128 stands for zero in the data rows.
Here are some points, one per row:
[158  89  93 129 100 115 110 120  81 153 101 113 139 113 114 162  99 163
 158 154 131  92 105  80 141 168 157 152 131 134 132 116  98 137  98 102
 142 134 103 130 119 122 102 121 134 128 116 129]
[125 155  95 106  75 156 110 125 122 115 190 141 112 127  89 179 108 102
 118 149 105  98 112 128 116 119 119 114  94 110 122 127 128 129 114 137
 138 142 177 137 114 165 103 102  92 129 120 114]
[128 130  98  90 107 130  97 126 113 126 143 120 140 122 135 115 179 132
 128  87 162 135 122 156 161 140 127 120 124 179 121 129 111 117 165 146
 110 133 140  85 123 102  91 119  94 128 137 113]
[123 151 154 105 134 132 137 110 116 137 130 113 140 107  90  90  91 118
 128 133 163  82 124 101 151 108 126 122 121 114 101 153 144  93 172 153
 154  81 151 140 156 156 132 118 144 101 141 142]
[ 96  74 168 135 156 132 111 150 100 139 130 114 115 110  98 119 131 125
 113 144 135 114 114 142 112 117 108 130 165 116 101 147 162 108 127 130
 134 144 133 115 145 110 111 120 173 104 101  91]
[144 163  68 126 121 153 172 161 148 135 132 134 118 154 104 114 186 140
 186 113 158 141 162 175 192  98 157 141 188 123 131 138 114 159 143 200
 164 119  82 144 104 123 172 120 132 122  89  97]
[132 132 129 168 185 145 136  97 111 123 140 150 151  98 161 106 146 109
 117 128 111 189 160 115 117 140 108 123 146 111 180 155 116 173 108 142
 123 162 170 142 132 143 214 139 129 147 202  92]
[108 171 138 142 147 130 145 121 135 114 160 147 156 109 111 158 127 103
 144 126 144 115 115  98  91 107 108 110 154 136 117 123  90 108 110 102
 180 160  93  90 103 147  87 141 119 166 154 132]
[138  87 149 108 136  94 142 154 123 115 152 148 159 162 183 105 100 127
  95 130 105 155 122 122 142 121 163 111 117 157 143 122 120  95 130 144
 127 153 144 126  99 149 158 102  97 122 132 148]
[211 139 211 158 140 117 123 106 147 150 171 142 121 119  85 228 107  92
 117 236 168 114 163 246 110 189 103 154 127 148 175 123 153 102 160 147
 161 213  85 155 100 190 105 123 186 145 176 147]
[129 100 136 116 149 149 189 113  95 113 213 186 161 151 192 105 158 126
 136 124 127 183 134 116 119 158 124 118 128  94 141 167 112 143 108 117
 125  96 130 133  88 154 194 111 125 140 155 133]
[ 96 133 126 138 130  94 128 128 140 112 129 103 115  97 140  90 131 119
 118 123 140 124 109 156 141 124 163 113 137 131 107 141 128 144 138  98
 103 119  74 139 120 121  97 109  86 126 131 109]
[120 131 101 136 112 136  96 115 121 134 122 108 109 110  96 157 124 104
 140 167 103 102 113 127  81 171 115 129 120 124 135 150 112 159 118 167
  93 112 146 105 105 141  90 121 104 106 122 159]
[ 99 100 117 144 147 149 129 131 109 107 143 114 124 120 160 112  97 115
  94  96 128 141 119 181 114 148 137 123 107 150 133 110 148  96 148 126
 102  94 109  85  86 136 127 135 143 114 116 118]
[194  82  77 132 136 132 148 134 151 153 145 151 117 120 149 132 117 129
 105 131 131 166 112 114  96  97 135 113 124 119 150 144 128  85  97 121
 103 126 156 130 138 121 145 123 122  96 136 150]
[111  90 132 129 149 131 136 136 115 108 118 131 161 127 152 137 106 109
 106 108  93 190 121 109 139 135 166 136 113 143 152  91 121 112 168 136
 128 148 145 134 113 157 101 102 111 130 144 153]
[ 88 227 116 146 162 138 107 112 154 147 242 142 180 123 168 118 112 166
 175 164 147 119 103 208 192 136 175 111 123 107  88 156 169  83 133 166
 137 136 244 173 160  87 106 123 160 129 136 158]
[163 158 116 126 180 121 147 190 113 108 159 141 151 190 206 141 149 104
 133 156 101 164 199 191 120 190 166 184 162 137 134 139 124 108 205  88
 112 102 206 177 191 106  96 182  84 163 151 110]
[166 126  97 113 122 128 141  88 154 150 112 142 121 115  86  82 106 138
  96 137 104 104 138 104  97 133 131 106 131 130 126 138 121 110 111 117
 153 136 114  99 155 100 111 171  96 163 125 132]
[122 120 105 121  89 109 120 114 110 120  96  97 119  93 132 100  96 113
 122 114 121 121 137 136 127 109  94 114 125 113 125 137 151 100  99 125
 130 115 124 173 131 141 109 121 132 124 125 120]
[133 118 120 140 154 155 145 143 126 121 119 147 104 116  99 102 170 148
 107 150 122 116 112 113 126 110  97 152 140 147  93  93  95 129 145 152
  99 126 119 178 111 115 122 128 123 146  97 115]
[104 111 141 153 157 113  98 108 151 114  87  97 104 123  98 149 148 151
 156 106 164 128 122 123 116 162 137 129  91 155 131 124 171  76 114 131
 210 107 141 168 141 128 142 137 150 123 133 127]
[137 193 159 155  81 184 139 186 163 170 165  90 114 117 119 122 127 159
 127 121 197 144 162  71 134 155 148 171 108 151 139 130 212 146  97 147
 136 107 124 141 154 111 170 133 176 111 155 165]
[126 139 135 138  92 149  96 110 109  96 117 111 115 127  74  85 132  99
 134 132 114 112 134 107 103 120 156 110 141 119 118 110 115  99 120 100
 109 140 161 131 134 100 125 137 128 157 122 140]
[158 154 112  98 163 130 156 148 124 130 104  98 183 152 126  91 150 101
 113 141 120 172  90 113 126 144  97 111  94 113 160 149 147 129  97 131
 100 132 101 121 132 150 161 124 138 149 145 141]
[132 121 123 137 101 122 156 119 149 143  95 124 107 126  96 105 101  89
 147 144 135 128 126 113 117  94 124 125  96 102 127 110 115  94 150 137
 115 126 121  99 164 112 144 108 145 133 138 140]
[119  97 154  91 130 148 152  94 142 103 140  94 149 123 180 143 109 142
 124 124 136 145 106 124 119 106 145 148 113 130 130 115  98 108 129 110
 114 145 145 108 128 146 118 131 120 111 140  91]
[123 137 193 182 156 125 121 101 167 238 139 151 107 115 132 169 157 169
 111  93 122 164 129 155 152 111  91 111 145 123 111 102 158 149 125 118
 126 116  99 112 193 170  96 114 119 122 124 140]
[ 94 175 129 107  80 143 159 110 149 141  96 121 104 133 131  92 139 142
 119 137 122 133 127 101 128 156 102 131 137 112 131 118 166  98 132  88
 115 124 119 119 120 127 160 107 170 124 142 116]
[162 159 129 152 115 121 156 119 141 134  71 132 157  97 169 164 162 134
 171 103 158 105 102 136 165 122 152 131  94 164  89 179 125 182 198 113
 127 158 133  99 118 137 162 110 158 170 111 102]
[ 94 115 123 131 117 135 133 132 114 102 122 161 137 169 185 104 114 123
 142 165 121 138 118 122 107 117 121 134 115 154 133 114 136 108  99 143
 142 132 101  95 132 125 160 133 133 114 145 132]
[ 98 108 144 108 133 113 135 201 162 131 155  95 129 165  94 134 112 170
 124 137 154 136 148 121 107 100  86 134 181 123 156 136  84 136 113 167
 128 133 139 165 104 105  94 184 115 179 100 109]
[110 124 130 141 136 157 116 160 158 135 102 150 143 148  86 108 121 167
 132 111 112 110 111 147 123 118 100 117 122 141 157 127 117 184 175  96
 118 145 130 177 118 109 164 162 102 100  97 119]
[119 201 114  91 141 137 157 143 106 116  86 139 104 116 120 133 118 121
 130 150 130 139 109 140 132 102 110 157 132 122 167 146 137 115 100 124
 109 134 112  92 150 143 152  97 121 134 142 152]
[122 136  85 138 102 137 109  94 110  97 149 147 100 133 123 161 106 138
 132 157 144 132 103 112 130 106 109 119 139 120 141  98 197 116 129 168
  88 136 127  94 123 153 119 172 122 164 145 149]
[109 126 114 121 152 148 141 107 126 165  89  96 138 125 139 132 139 150
 121 164 111 140 129 130  94  94 116 142  94 102 130 127 140 107 124 109
 167 137 112 116  96 133 135 120  85 129 121 177]
[122 105 140 157 146 116 137 125  97 129  94 138 107 136 101  81 166 106
  91 102 137 118 126 137 145 133  94 146 138 137 114 113 136 154  93 139
 142 127 185 146 130 131 117 122 120 121  91 126]
[111 156 167 150 135 157 160 162 169 112 105 176 119 145  96 115 147 129
 130 110 117 138  97 144 174 129 127 133 143 123 150 138  98 174 133 158
 109 144 126 165 118 104 136 150 106  96 102 104]
[126 120 162 120 165 102 114 137 122 152  97 126 129 105 141 145 140 104
 147  99 122  97 125  84 108 105 139 140 165 108 132 141 165 107 154 120
 158 139 153 166 141 109 125 132 158 128 130 122]
[153 140 208 143 119 127 102 144 104 172 157 121 108 102  84 124 156 203
 157 121  88 134  95 170 162 110 160 128 156 113 140 108 114 145 102 147
 106 105 103  84 149 142 124 153  96 137 134 140]
[144 127 113 135 141 164  86 117 113 114  79 117 134 143 136 138  95 118
 121 136 144 137 153  97 119 105 119 128 165 123 115 123 109 110 107 118
 139 149 110 108 121 159 118 101  95 118 176 102]
[132 114 119 104 135 133 138 107 143 120 133  91  97 108 110 156 196  95
 108 144 122  94 123  87 179 127 125 105 115 153 116 130 111 133 148  96
  96 116 112 135 132 114 168 104  89 139 135 126]
[138 152 113 139 112 106  97  92 132 131 136 134 159 153 181 147 128 132
  90 117 113 127 118 130 141  99 176 129 121 127 171 133  88 131 138 127
 107 121 124 121 118 135  91 123 132 122 138 135]
[121 103 115 136 121 100 151 137 157 126 110 108 140 133 117 107 128 111
 152 100 111  67 135 144 117 118 118 138 140 145 107 102 140 158  92 132
 113 113 159 118  99 138 125 120  98 109 139 117]
[140 116 130 154  94 118 150 143 178  98 123 106 108 123 144 242 148 113
 101 174 114  98 125 126 155 181 164 132 144 124  95 164 116 200 124 144
 164 134 128 102 170 167 188 113 190 158  74 145]
[149  96  97 104 107  94 116 150 145 114 114 148 136 152  81 163 144 157
 117 132 178 124 125 138 127 142 117 137 132  91 107  99 122 150 109  93
 140 124 145 106  86 121 130 148 164 134 129 137]
[140 129 118 117 100 115  88 128 141 130 158 134 130 113 164 101 120  96
 114 142 105 104 109 105 115 112 124 137 120 130 130 103 117 138 138 132
 128  94  87 113 117 117 140 148 103 119  99  95]
[147  96 109 102 133 142  93 129 153 105  88 119 119 125 132 148 114 108
 162 143 145  99 141 103 163 132 119 114 134  95 105 104 103 147 101 113
 127 135 113 114 100 119 115 104 134 114 128 158]
[175 158 124  95 122 102 118 113  89 112 185 104 104 115 105 175 107 121
 114 192 115 117 121 165 102 183 106 114 111 127 115 100  81 140 137 142
 153 213 106 136 154 134 126 119 140  87 153 150]
[ 91 135 105 101  90 133 153 157 151 121 109 175 104 147  98 101 109 167
 164 141 166 151 137 102 167 145 121 114 102 116 160 155 190 157 161 130
 158 139 132  91 182 132 154 135 187 119 174 128]
[110 116 102 161  87 137 126 127 109 123  95  97 112 161 150 114 113 121
 124 114 136 143 110 120  92 125 109 110 117 152 116 141 146 107 157 130
 118 112 117 142 101 127 124 125 134 116 146 148]
[160 153 143 121 172 115 104  95 127 111 163 110 148 148 207 112  86 163
 152 125 165 171 159 138 161 103 187 109 118 172 152 113 140 187 184 112
 139 112 177 133 133 137  87  95 150 132  82 147]
[148  97 130 114 121 106  87 145 144 116 157 140 121 103 138 107  94 142
 123  96 107 141 153 111 125 125 107 179 121 139 102 146 103 112 102 108
 104 126 110 103 112 144 124 119 106 146 135 109]
[129 121 106 148  86 111  99 121 113 127 104 125 141 104 128 122 145 129
 110 160 112 143 142 123 152 108 119 125 100 139 101 136 110 152 125 103
 116 102 104 121 107  92  90 136 106 110 139 135]
These points spread out most along one direction. Take the direction at right angles to it along which they spread out most. Go by this last direction. For each point below, how far along it does it lie, from 0 to 99? The average is 50, and the first point in the table lies past the average. One standard deviation of the points above along it is 16.
[107 118 124 117 125 141 152 125 115 151 121 164 125 137 172 104 135 104
 163 125 122 185 133 129 107 151 123 116 132 131 154 116  92  93 123 133
 122 132 131 106 115 144 159 113 135 106 109 163] 35
[116 154 128 115 127 120 104 122 101 139 128 122 101 127  98 124 109  96
 123 118 124  83 173 107 139 100 127 130 124 120 129 145 129 100 149 106
 113 107 138 126 165 114 133 130 121 150 150 134] 51
[112 121  97 113 120 128 146 105 132 113 128 126 146 133 151 140 105 112
 137 105  94 157 116 135 117 150 103 117 122 160 124 132 136 104 123 120
 146  92  86 122 128  92 137 107 173 120 134 108] 44
[106  99 190 134 159 129 145 147  98 155  74 150 115 150 132 149 165 153
 139 136 114 148 134 133 102 123 134  90 147 109 136 119 139 140 107 172
 102 135 145 168 150 141 102 156 131 137  98  96] 47
[169 147 143 150 156 107 178 145 126 121 103  94 123 145  84 144 146 161
 140 124  86 124 164 103 158 151 124 134 138 112 123 104 125 145 115 156
 126 100 131 107  91 101 127  94 115 105 110  84] 51
[111 105 152  94 149 123 113 107 118 152  98 121 124 144 100 137  94 145
 117  94 107 120 159 132 111 118 131 146 143 109  91 144 133 120 126 155
 108 139 111 118 152 101 128 157 122 121 105 133] 51
[123  89 145 147 129 127 109 107 117 159 151  95 147 137  98 128 103 106
 118  85 118 121 115 139 100 113 133 123 131 132 106 141 140 120 104  93
 142 133 102 122 148  98 154 109 150 132 101 146] 54
[125 128 102 141 119 102  99 128 133 114 150 112 171  85 170 106 118 135
 125 102 147 119 143 114 125 138 120 133 108 122 141 109 106 124 153 111
 106 147 122  90 127 142 114 150 114 103  93  97] 38
[102 140 136 103 151 112 104 124 116 160 124 170  89 152 113 143 117  84
 120  92 108 117 119 106 128 118 180 123  91 135 109 121 110 151  89  99
 127 118 161 196 108 149 105 223 158 144 131 118] 45
[112 131 153 121 149 104 125 116 121  87 154 169 125 136  95 133 155 108
 117 107 124 121 142  88  83 113 142 143 136 108 124 140 169 123 125 100
 115 111 147 174 137 131 105 102 104 101  91 108] 42
[114  95 146 117  76 124 117 123 124 117 106 144 164 103 142 129 106 134
 122  97 144 109 124 155 108 154  97 115 139 134 107 119 111 130 117 129
 109  92 112 142 118  89 147 139  88 165 128 134] 44
[130 149 116 131 112 153 159 162 119  96 133 130 147 109 133 101 181 177
 127  97 125  73 139 148 159 101 135 116 133 136 133 132 108 165 122 120
 142 129  85 141 126 126 110 143 150 108 104 148] 46
[126  92 113 139 130 119 111 131 113 104 132 121  81 155 154  98 131 113
 130  90 125 106 105 127  99 140 120 129 109 101 141 123 126 121 119 140
 182 111  99 131 139  93  98 103 139 130 150 120] 46
